Where one turn sends some rows of the set: a few examples, then the rows asked
C: [  6  14  -9   8  -1   7 -13  -2  14  21  15  -2   4 -20 -11  -3  -2  -5
  -9  -5 -14   0   2 -12  -5 -16 -20   0 -16]
L: [-11  19  -1  14  -1 -17 -11   2  -7  10   0  -1   3  -3 -12   0 -10  -8
  -3  -1  -4 -12   8 -18 -11  -5   2   9   7]
R: [ -4  10  -3   9   4   2 -20   4  13   7   5   2   7   2  13   7  -5  -3
  16 -20 -12   4   5 -11 -23  -1 -13   9 -18]
B: [  3  13 -10 -10 -16 -10 -19  -4  -4  26  -2  -6 -15  -8  -7  -1 -13  -4
   0 -11 -17  -2  -1 -10  -6  -7   5   7   2]
X: [ -3  19 -15   7   4   7  -7  -4  13  22  16  -5  -2 -18  -8  -3   0  -5
 -12   1 -11  12   5 -12  -5 -12 -22  -5  -8]
P: [  0  13 -14  -9 -13  -6 -24  -5  -3  20  -6  -2 -13  -2   0   5 -11  -7
  10  -9 -20  -4  -3 -11  -2  -4   6   9   0]
S: [ -2  17 -17   9   7   1 -11  -2  15  16  12  -9  -3 -19 -10   3  -2   0
 -14   2  -8  12   5 -16  -8 -13 -18  -5  -5]
J: [-14  18   2   8   7   8 -10  -5   7  13  12  -7  -3 -13  -5 -21   2   1
   4 -26  -4  17  11 -21 -13  -3 -16   1  -3]
Y: [ -3  17  -6  -7 -14  -6 -18  -8  -5  24  -1  -7 -14  -4 -10  -5 -10  -9
   1 -16 -21 -11   4 -14 -12  -6   3  12   0]
Q: [ -3  12   7   9   1   6 -17  -2   8  15  10  -3   3 -16  -5 -20  -1   4
   7 -33  -7  10   4 -22 -13  -6 -11   5  -8]
V: [ -5  16  -9  -5 -14  -2 -22  -6  -5  22  -3  -4 -13  -3  -3  -1  -8  -5
  13 -19 -22  -7   1 -15 -10  -2  10  10   3]
A: [ 10  10  -3   0  -9   8  -9   8  16  16   9   7   2 -16   5   7   0   2
   7  -7 -14  17 -12   0 -15   0  -7  -5  -6]
U: [-17  19 -10  13   9   5 -15   1  13   1   6  -5   1  -2   8  10   0   0
  14 -14 -12   7  14 -17 -26   2  -7   2  -8]
W: [ -2  17  -2   9  -5 -14 -13   3  -6  12  -2   5   0 -12 -13  -5  -7  -1
  -1  -1  -1   3  -6 -16   0   0   7   3  17]
D: [  1  14 -12  -1  -3   8  -5   3  15  14   9   5  -2 -12   8   8   4   1
   6   0 -12  24  -5  -1 -14   7 -11  -7   0]
F: [ -7  19 -13  14  -2  -8 -16   1  -4   9  -2   7   5  -5  -6   9  -4  -8
   5   6 -10 -10   0 -15  -1  -1   7   6   9]
H: [-12  19   5   9   6   4 -10  -5  10   6   9  -6  -7 -14 -13 -18   1   2
  -2 -24  -5  13   8 -20 -17   1 -18   2   2]
K: [-15  15  -8   7   9   4 -13   1  11   5   5  -2   2   2  15   5   0  -3
  17 -15  -9  12  14 -12 -22   4 -13   3 -12]
Z: [-10  20   3  11  -8  -7  -8   3  -6   7   0   7   3  -7  -9  -1  -1  -4
   9  -8  -9  -4  -1 -15 -13   7  14   6  17]
G: [  0  14 -12   0   0   8  -9   1  17   3   4   7  -4 -13   4   8   5   3
   8  -1 -12  22  -7  -4 -10  10 -11  -6   5]

K moves to D
Z moves to F
Now these:
C moves to Q
G moves to S
B moves to Y

Where one turn sends some rows of the set: a few examples, then the rows asked
Bubu: [  6  -5   9  -6   3   5   4  -4   2 -10 -17   4  -4   8 -19  -4   8 -12
  -8  -8  -4   5   1   4   3  17  16 -13   5 -10  13   7  11  15   4]
mes: [-10   1   1   3 -14   0  -9  -8  -2   3 -11   0 -10   7   5  -9   2   7
  11 -11  -5   5  -1   3  -9  -6   0  -8  -2  -4   2   6  -4 -12  -4]
vol: [ -9  -3   3  -3  -6   1   1 -12   3  -9 -11   3   9  -2 -11   3   3 -11
  -5  -3   3  14   3  10   1  12  19 -11   4 -13   0   6   9  10  -2]
puzam: [  7 -13  -6 -10   6   3  -2  12  11   1   7   4 -11 -18 -10 -20  14  -1
  13  -8  -5  -3  -4   7   2  17   7  -4  14  -7  12  -2   8  15 -10]
bop: [-13  -4   2   5   2   9   4  -8  12 -18  -8 -16  -1   4   3  11   4   6
  -3 -10 -14 -11  -9   3  -9  -5  13 -12  12   2  23   9   4   7  10]
Pefi: [ -1 -11   4   0   5   4   2 -10   8  -6   3  -1   2   1 -16   5   1 -10
  -1   0  -1  14   0  -7  -1  18  16  -5  -7  -4   4   2   4  19   4]
dom: [  1   4   6   0 -11  -5  -3   3  17 -11   6 -23  -5   8   0   9  11  -6
  14   5 -17  -3   0  -5  -2  -7  16  -9   8   8   4   4  -6   7  -3]
tuz: [  1  -1  -2   4   1   1 -11   3   8 -12  -8  -8   4   3  -5 -17  11 -10
   9  -4   1   2  -1  -9  -4 -12  10   7  -3  -6  13  -7  -3  20 -14]
Ril: [  6  -9  -5   1   8  15  -4  11  10   5  13   2  -4   6  -4  -8  11  10
  25   0 -11 -10  -3   0  -2  11   9  -7  12   0  10  -7   8   6  -9]
zul: [  2   1  -1  -9 -17  -6   0   0  15 -14  -3 -20 -12   7  -6   5  11 -12
  21  -7 -14   2  -8   2  -3 -14  12  -7  17   4  11   7  -4   3  -4]
buri: [ -5 -14 -12  -5   0  11   9  -6  10 -19 -11   3 -19  10 -10  -3  20   0
   8   5   3   4   4   0   3  -4  11  -4   8   3  14  23  -3   8   0]
zuze: [  5 -21   7  -4  -8  14  -7  16   3 -13  -5   0   2 -15   1  -3   2  12
  13  -5 -13  -5  -4   0   8   1   0  -9  19  -5  -1  -3  12  -7 -12]
basi: [  5  -8   3  -1   0  11  -1   6  20  -2  -7   1   2 -12 -13 -14  -2   5
  -1 -12 -13  -8   0   7  12   1  11 -23  26  -4   7   4  17  -3  -5]
Vavem: [ -1  13  -7 -10  -4  14  -6  10   5  -3  -5  -9   2   2  -5   3  16  -6
  -3  -8   3   6   7 -10 -12  -8   8   0   4 -15  13  -6   1   9   0]
tizal: [ -7  -6  -4 -14   1   7  -1   6  -3 -10 -13   3  -6   6  15   1  10  -1
   2   0  10   3   9  -9   0  -1  20 -12   2  -6  21  11   6   1   1]
ludof: [ -1 -23  -4  -6  -7  -1  -2   1   8  -7 -24  -4  -8  -6  -6  -2   6  -3
   7  -6  15   9  -7  -3   5  -9  11   1   5  -1  21   8  -6  -4  -1]
zaga: [  8 -18  -1  -2   1   4  12  10  14   7  18  -5 -11  -5  -8 -16   8   0
   2 -10 -11 -11  -6   2   4   7  10 -10  12 -10   8   2  15  12  -6]
pedud: [ -9 -10  -3   9  -3   0  -2  -9   3  -8  -3 -19  -3  -3   8   6   1   0
  -2  -9  -7  -5 -17   5  -2 -10  16   1   1  -4  18   3  -1   1   7]
sifus: [  7  -4  -4  -7  -1  14 -10  10  11  -5  -8   8  -6 -20 -14 -10   9   9
   5  -4 -10   1   3  10  13  15   6 -10  21  -3   3   5   6   0  -7]
tov: [ -1 -12  -3   0 -12  12  -3   2  14  -8   7   3  -3 -15   3 -12  -1   3
   4 -11 -13  -2  -4   2  14  -2   7 -15  15  -8  -7   8  22   1 -11]
gav: [  1 -13  -4 -15  -1   5   1   5   7  -8  10   9  -7 -20  -2 -19  10   4
   7   1  -7   1   3  16   4  14   7  -7  12  -8   2  -2   6  13  -8]
Dabem: [ -7 -10  -3  -4  -9   6  15  -2   0  -5  -1 -19  -6   5   1  17   4   0
  -1 -14 -10  -8  -8   4  -3  -5   9   3   8  -3  24   6   6   6  12]
lemi: [ -3 -10  -4   7  -5   8   2 -13  11 -10  -7 -13  -9  13  -3   6  -2   3
   6 -10 -15 -10 -13   4   3  -3  10   4   3  10  23  10   0   7  10]
pife: [ -6 -21   5   8  12   0  -2   6  14 -17 -12  -9  -3  -2  -1  -1  15   3
   2   6   7  -3   4 -12  -3   1  18  -8   5   1  18  12  -4  13  -6]
vupi: [-11  -7  14   3  -6  -1   4   6  -6  -5 -14  -8   2   6   3  -3  -1   8
  18 -14 -10  -2  11 -11  -9  -1   1 -14   8   2  17   3   5   0 -15]
rik: [-11  -7  -2   4  -4   6   6  -8  -6 -20  -8 -12  -2   6  10   7   0  -1
   8 -11 -14  -9  -9   4   8  -9  15  -3  10   3  21  12   9   6  -1]
mokor: [  6  -7  13  -9 -10 -10  -7   7  11 -18  -6 -18  -7   3   5   2   1 -10
  15  -5 -17  -2  -4  -6  -1 -13  11  -9   9   8  14  -2  -4   5   0]
dibov: [ -4   4  -2 -12  -4  13   5   2  -1 -29  -9  -2  -3   5  -5  -9  15  -7
   3  -4  -6   5  11  -1  -6 -14   3  -1   9  -8  12   1   3  22  -7]
dat: [  1 -15   0  -6  -5  11  -8   9  11 -13   3   7  -6 -27  -2 -10  10   8
   4   0 -11   2   2   6  10  14   2  -7  14  -4  -3   3   9   8 -10]
toso: [  3 -13   4   1  -7   0   2  -6  -3 -11  -8  -1 -11  -3 -17  -2  14 -17
  -2 -10  -1  10 -11   0   5  11  10  -3   0 -15   4  13  11  16  -5]
lis: [ -8 -17  -3  -5 -18   7   0   4  22  -4  -8  -6  -3   3   1  12  16   5
  -3   1  11   1   6  -5  -7   6  10   1   2  -5  10  13   3   6   1]
Tiz: [ -1 -16  -8  -2  -2   4  11  -3  12  -3  16  -1  -7 -15  -7 -19   2  -1
   1  -4  -8   0  -5  15   6  -4  11 -12  13 -12  -5   1   8   3  -5]
gik: [  3 -22  -3  -8   0   6  10   8   9  -7  11  -2 -12  -7 -12 -12  19   5
  17  -5  -8  -7 -10  11 -12   2   1  -5  19 -13   8  -5   5   8  -9]
Rere: [  9   0  -3  -4  13  17 -10  10   5  -2  -5   3  -6  -6  -9  -7   9  12
  12  -3 -11  -7  -3   7   2   1   9 -21  24  -7   9  -5   3 -11  -2]
nida: [ -2   6   5 -17 -21  -6  -5   1  17 -10  -1 -13  -4  10  10   5   5  -8
  13  -4 -13  -1   0   4  -9 -11  14 -10   9   2  10  -1   0   4   3]
zuv: [ -8   0   8   4  10   1   1  -4   2  -8  -9  -5 -17   6  -8 -12   9   9
   8  -8 -12   0   2  -3 -21  -4   0 -21   8  -1  14   6 -10  -1   1]
rafo: [  8  -5  -7  -3  10  15   0   3  18   7  11   5  -8  -1 -11 -15  -5   3
   9  -8 -11  -4  -3  -2   9   6  11 -18  13   1  10  -1  14   3   4]
pav: [ -8  -8   5   8  -9   2   7  -4   3  -1   2  -4 -13  20  -5  -6   8  11
  13  -2 -15  -4  11  -5  -9   6  -2  -2  -3   5   5   9  -4   4  -8]
zur: [ -1 -10   7   2   0   6 -10  -8   9 -17 -14   3   1  -5 -12   0  -1 -13
   6 -10  -1  14  -9 -11   4  15  11 -12   2  -5   9   8  15  15  -3]
tilo: [  0   0   2   3  -8  13 -12   1  19 -19  -8  -5   2   1  -7  -3  11   2
 -10   2  -7   2   7  -7 -10  -7   1   3   0  -4   0  -1  -4  16   1]
tas: [  5  -3  -8 -10   4  16  -9  11  14   6   4   6  -2 -16 -10  -8   7   5
  13  -5  -4   0   2   2   5  21   9 -10  16  -2  10  -2   8   6  -6]
desu: [-10 -13   8   1 -14  -2  13   1   2  -3  -6 -14 -11  -2 -15   1  10   8
  10 -13  -8   5   1  -2 -18  -5  -9  -5  10  -6   5   7  -4  -4  -5]
neram: [  0 -16  -5  -9 -11  11  -5   0  10 -10   8   8  -6  -6   6 -12   8  12
  10   3 -10  -2  -6  18  -3  -2   2  -3   9  -9  -6  -6   4  -3  -3]
menab: [ 10  -1  -4  -3 -10  14  -3   6   4 -12 -17  -7  -2   7 -19  -3  10  -6
   4  -7  -4   8   5  -9   8 -12  -1  13   4   1  10   2  -2   8  -7]
Zaf: [  6   6   7 -13  -6  -3   0   4   4 -17   0 -15 -16   9   0   4  10  -8
   9  -1 -20  -3   3   0   0 -12  16 -14  12   3   9   4  -6   2   6]

zur moves to Bubu
desu moves to mes
Now these:
nida moves to mokor
lis moves to ludof
lemi moves to Dabem
zuze moves to Rere
Tiz moves to tov
tas moves to puzam
dibov moves to tilo

Where one turn sends some rows of the set: a few examples, then the rows asked
mik: [  8   7  -1 -21   0   3  -2  -6  10  -6  -2  -1  -7   9   7  -3]
gemer: [  7   4  -4 -13 -14   1   1  -5   0 -13   1   2  -6  -1  -1  12]
nud: [ 12   6  -3  -9   3  -9  -3   2  15  -6  -1   4   1  -9  12 -10]
midu: [  6  -1  10  -4  -4  -2  -5 -13   4  -9  -7  13 -10   0 -11 -15]
komis: [ -5   7   4 -17   0  -3  -3 -11   3   1  -1  10   8  12   9  -9]
tuge: [-10   8   6  -2  10   9   0   0  -7   2  -2 -17  -2  -4   2  -1]
Nunug: [-5  9 13 -8  8 13  5  5 -8 -1 -6 -5 -3 -1 -2  8]
zuzov: [-12  -3   3  11   4   2  -1   3  -8  -9 -13  -9  -4 -11  -5  -3]
dal: [ -5  -5  10   3   4  11   2   3  -9  -9 -11   0  -4  -1 -16   7]
nek: [  5   6  12  -4  -9  -6   4  -5  -4 -13  -7  13  -9 -11   3   1]
gade: [  1   1   7   5  17   6  -6   6   7   3  -6  -1   5  -8 -10 -14]
rap: [ -4  -8  12  -3 -13 -15  10   6  -8  -5  -1   9   2  -3   6  -8]
Bifev: [ -7  -1   6  10   4   3  -1   8  -2  -6 -14   4   3 -15 -14  -6]
bab: [  4 -11  -7  -1  -3  -6  -6 -11   6  -7   7  13  13   7  -7  -1]
kego: [ -6   3  10  -8  -2  -5  -4 -15   0  -1  -4  18   6   8   0 -14]
bap: [ 11  -5  -9   0  -6  -6  -8  -4  13  -9   0   7   2  -8 -10 -10]
Movi: [-10   0  -6   3  10   3  -2   7   1  -5  -9 -18   1  -8   5  -2]
gari: [  1  -6  -5  -8  -7  -2   0 -11  -1  -8   7  10  10  10  -2  11]
bulu: [ -2 -11  13  -6  -6 -10   3  -2  -2   3   1   6   1  10  -4 -21]
dod: [ -8   2   8   9  12   5  -5  -2  -3   2  -4 -10  -1 -10  -7 -13]
ludig: [ -6  -1   3  -2  -7 -13   3  -2  -3 -14  -9  18   8  -4  11   2]
gapo: [ -5  -5   6   6   9   9   1  -2 -10  -7  -3 -14  -5  -1  -6   7]
podin: [ -5   8  -4  -8   7   9   1  14   3  -3  -8 -11   5  -6   4   6]
Nela: [ -2  -1  -5  -4  -1 -14   0   1   7 -10  -5  13  14  -3  16  -4]
lol: [ -2 -12   0  -9 -17  -7   8   3  -6  -4   7   0   3   9  -2   2]
rom: [  0  -6   2  -8  -6 -16   6  11   4   0   3   1   8   0  15 -12]
Rek: [ -2  -5   8 -18  -6  -5   6   1  -1   4   4  -2   1  16   8 -11]
Fivur: [ 2 -4 -6 -3 16  9 -5  9 11 -2 -5 -9  6  2 -5 -2]
Sune: [  2 -17  -5  -2 -11 -12   1   5   5  -1   7   1   8   5  -5 -12]
ludod: [ -1  -8  -2   9  16   6  -5   1   3  -2  -1 -16   1  -2  -6  -4]

dod moves to zuzov
nek moves to gemer
Now these:
gade moves to Bifev
Rek moves to rom
komis moves to Nela

Where one turn sends some rows of the set: a few examples, then the rows asked
zumo: [-11  11  11   9  -6   1  -5  16  15  -3 -13  12  11   1  -5 -14   2   4
  21  12  -7  11  -5  15  -4  -1]
laru: [ -3   0   8   6  -6 -20  14   9   7   5  -4  -1  -3  -8   4   3   6  -3
   6 -11   2  -4  -5  17  -1   0]
gifor: [ -8   7  -1   5  12 -20  -3   6   2   4  -3  -6   4  12  10   0 -11 -13
  11   6  -4  -3  -3  17   3  15]
Lebo: [  2   1  -5   8  -4 -15   1   1  -3   4  -9   0 -15  -1  -4 -11  -3 -10
  10  -4   7   1   2  17  13 -11]
sefa: [-15  -6   9   9 -17  -9  -3   5   6   7 -12  -3  16  -1  -4 -15  -1  -6
  19   5  -7  15  -7   9  -5  11]
Fam: [  2   6   1  14   9 -13  -4  10   9  11   1   7  13   0   4  -8 -11  -5
  11 -26  -3   1   1  -3  -8 -16]
zitom: [ -9  10  11  -2  -7   2   5   2  -3   9 -18   7  14  17   7 -12 -11  -2
   9   2 -17   6   5  -1  -5   9]
gopi: [ -6  -6   8   8  -3  -6  -1  16   5   0  -5   1  22  -1 -13 -10  -9  -2
  12  12  -2  19   6  -3   2  -5]
piluv: [ -3  16   1  -7  11  -1   1   8   0   8  -4  -2   5  -2  -9 -13 -14   4
  31  -3  -3   7   8  12   1 -16]
Laz: [  4   6  -3   8   5  -8 -11  -5 -10  13 -10  -2  13  -7   6  -8  -8 -12
  17 -18  -6  -6  -8   8 -11  -5]
ruvok: [  3  -8   0  -3   0 -10  -1   9 -19   3   2  -2   4  -3  -8 -11 -10  -1
  18  -1   0   4 -11  16  -1 -15]
zepan: [ -9   8   4   4 -10  -5   0  15  -2   0  -9   8  13  22   1  -3  -9   1
  -1   6 -17   3   4   2  -7  -4]
midum: [-10   4   3  12  12 -13  -4  13  12  15  10  14   3   9  15 -22  -6   2
  14   5  -5  -5   4  12   3  12]
Rami: [-10  -2   7   7  -4 -15  11   3  15  24  -1  -2   6  -9   5 -12  -6   1
  15 -15  -4  10  17  10  -2  -3]
nav: [ -7   5  -2   3  -8   2   2   6  -1   3 -11   9   7  12  10  -9  -3   0
  -2   9 -19   0  14   1 -10   7]
Kodev: [ -2  -9  -2  12  -6   0 -11   4   3  -1 -16   5   4  -5  -1 -18   1  -2
   9  19  -6  15   1  13  -1   1]
Reni: [  7   1  -3  15  11  -7 -15   3  -1  12  -4  13  10  -9  11 -11  -6   2
  10 -17  -9   1   0   9 -12 -14]
lemav: [ -2  10  -1  12   2  -9  -8   5   8  10  -6  11   4   0   9 -11  -5  -7
  14 -22  -2 -10 -14  10 -12 -10]
Varif: [ -8   6   2   3  -2   1   7  10  11  -8 -15   0   8  -3  -5  -3  -1 -12
  11  11   2   8   5   2   2   9]
Pogi: [ -5  -5   6   7  -8  -5  -1   5  -6   7 -14  11   9  18   9 -11 -11   1
  -3   3 -16  15   8   0  -3   2]
sisim: [ -7  -2   9   8  -5 -20   6   1  17  23  -3  -1   2  -9   5 -11  -4   6
  15 -16  -2   9  13  10   0  -1]
Vilik: [ -3  14  15  10  21 -12   0  19   6  10   5   4  14   9   9 -16  -7   2
  17   8 -13  -1   3  11   6  -1]
vobuf: [-11  -8   0   7  -8   2   2  12  20   3  -3   9   5  -1  -3 -25  -4  -2
  12  10   4   8   5  -6   0   4]
fezit: [-10  -6   5  11   7 -22   0   9   6  12   8  -6   5  14  13 -18  -7  -9
  13  -4  -9   3  -2   7   2  16]
zusa: [ -1  -2   6   9  18 -17 -12  11  -5  16   3  -1  17   6   6 -12 -16  -1
  10  16  -8   1   4  12   7  -3]
pizat: [  0  16   5  -6  11  -4  -3   5   0  10  -4  -1   4  -5 -10 -13 -11  10
  32  -3  -3   7   7  12   3 -12]
girot: [  0  -1  -8   9  -3 -13   5   4  -3   3  -6   2 -15   0  -2 -11  -5 -13
   8  -6   6   4   6  17  10 -12]
reluk: [ -2  -3   4  -6   7   2   5   6  10  16   2   6   4 -15   8 -19  -4  16
  21  -3  -6   0   2  14 -11  -5]
Nizer: [ -4  -1   9   7  -6 -16  17   9   3   5  -5   4  -1  -9   8   2   5  -5
   8 -12   0  -1  -5  22  -4   0]
Lovi: [ 10  12  -5   8  18  -2  -5   2  -2   6  -8   3  10  -8   6  -5  -8  -9
  12 -17  -4  -3   7  -1  -8 -10]
mifot: [ -7   6   4   0  -7   4  -1   8   1   4 -16  15   2  24   7 -18 -13   2
   3   7 -12   3  -1   1  -2  -3]
femi: [  2   2  -8   8   5  -6  -4  -1   4  12  -4   0   2  -1   6 -16 -11 -16
  12 -21   2 -10  -4  -4  -7  -8]
kib: [  7  -5   0  -4   2 -12  -3   7 -17   3   3  -5   3  -5 -11 -12  -8   2
  20   1   2   0  -8  10   3 -12]
Padil: [  4  -2  -3   7  20 -11  -7   5   0   5  -5  -8  -2   9  12 -13 -10  -8
   6  16  -7  -2   0  13   6   2]
tefuv: [-12   0   1  -1 -14   0  -2   8  -4  12  -5   4  13  18   3 -19 -11   1
   5   7 -17  -1   4  -5  -9   0]
kod: [  0  -1   5  -5   8  -2   3   6  13  13   4   5   2 -15   6 -16  -1  20
  20  -4  -5  -1   5   9  -9  -2]

Reni moves to Fam
zepan moves to mifot
Now these:
zusa moves to Vilik
zumo moves to vobuf
Nizer moves to girot
kib moves to pizat

